One turn moves every row onto another: examples first, then more rows asked:
Z596: [ 1.40  1.74  0.17  0.65  1.39 -0.93 -1.98 -0.01  0.75  1.53 -1.42  1.42
 -0.15 -2.39]
Z859: [ 0.86 -1.46 -1.27  0.14 -1.70 -1.67  0.60 -0.82  0.54 -1.72 -3.39 -0.61
  0.40 -1.77]
Z873: [-1.81 -0.99 -0.51  2.82 -1.39 -0.66 -1.91  1.51  0.34  0.72 -0.68  0.68
  0.77 -0.36]
Z811: [ 2.84 -0.55 -0.09  0.42 -0.19  2.33 -0.53  0.14  1.17 -1.30 -0.42  0.89
  0.90 -1.60]
Z836: [-0.21  0.84 -1.07  1.68 -0.18  0.08  2.09  0.39 -1.24  1.78 -0.34 -0.81
 -1.10 -3.16]
Z209: [ 1.01  0.15 -1.23  0.61  0.94 -1.22 -0.19  0.31  1.89 -0.10 -0.95 -2.24
 -1.78  2.99]
Z617: [ 1.15  0.90  0.86 -0.94  1.49 -0.81 -1.16 -1.56 -0.72  1.74  1.23 -1.20
 -1.89  1.13]
Z186: [ 0.17 -0.47  1.69 -1.20 -1.06  0.07 -0.28  1.39 -0.05  1.28  0.58 -2.16
 -2.96  0.94]
Z504: [-0.59 -2.26  0.43 -1.59  0.26 -0.45 -0.13  1.84  0.44  0.62 -2.62 -1.54
  0.08 -1.87]
Z163: [ 0.87 -1.02 -0.88  1.32 -0.24 -0.21  2.01 -0.30 -0.65  1.13  2.26 -1.47
 -2.54  0.81]
Z823: [ 1.66  0.93  0.73 -0.35 -1.09  0.21 -1.64  0.67  1.95 -1.42  0.75 -1.16
 -2.11  1.81]
Z654: [ 0.95 -1.28 -1.37  0.93 -2.52 -1.86 -0.04 -0.40 -0.24 -2.35 -2.71 -0.10
 -0.29 -1.34]
Z433: [ 0.41 -0.15 -0.40  0.08  1.27 -0.50 -0.36 -2.01  0.55 -1.20  0.98 -3.26
  0.54  1.74]
Z59: [ 2.69 -0.69 -1.30 -1.60  0.48 -1.50  1.14 -0.96  0.14  0.33  0.64 -0.55
 -1.66  2.20]
Z862: [ 1.01 -1.59 -1.95 -1.26  0.89 -0.08  1.69  2.18  0.20 -0.47  0.08  1.88
 -0.71 -1.51]
Z732: [-1.55  0.57 -0.64 -1.34 -0.97 -0.93 -0.56  1.49  0.34 -1.07  1.09  1.05
  0.07 -3.01]
Z911: [-0.55  0.39 -1.00  1.12  1.83  0.01  0.21 -1.02 -1.77 -2.15 -0.94  0.03
  1.91  0.13]
Z620: [-0.97 -0.28 -0.06  2.69 -1.07 -0.54 -1.59  1.40  1.26  0.75 -1.78  1.43
  1.27 -0.51]
Z234: [ 0.11  1.67  0.21 -0.54 -0.26 -2.46 -1.05 -0.25  0.04 -0.72  2.11  0.15
 -3.21 -0.28]
Z75: [-0.53  0.39 -2.02  1.43  2.25  0.04 -0.25  0.29  1.42  0.00 -2.18 -2.17
 -1.26 -2.30]
Z557: [ 0.12  0.70 -1.31  1.48 -0.66 -0.26  2.41  0.75 -2.24  1.41 -0.34 -1.22
 -0.05 -2.08]
Z783: [ 2.99  0.01  1.22 -0.07 -2.48 -1.80  0.14 -0.61  0.81 -0.62 -0.96 -1.76
 -0.16  1.33]
Z894: [-0.03 -0.41 -0.90  0.84  2.05  0.93  0.77 -1.53 -1.17 -1.58 -0.56  0.39
  2.13 -0.71]
Z983: [-0.94  0.00  1.89  0.43 -0.33 -2.29 -0.92  1.97  0.41  0.66 -0.36 -0.24
 -0.93  2.39]
Z159: [-1.03  1.33 -1.14 -1.15 -1.37 -0.96 -1.03  0.67 -0.46 -0.98  1.78  0.20
  0.63 -3.04]

Z557 turns into Z654
Z823 turns into Z617
Z620 turns into Z836
Now find these:
Z783 turns into Z234
Z75 turns into Z504

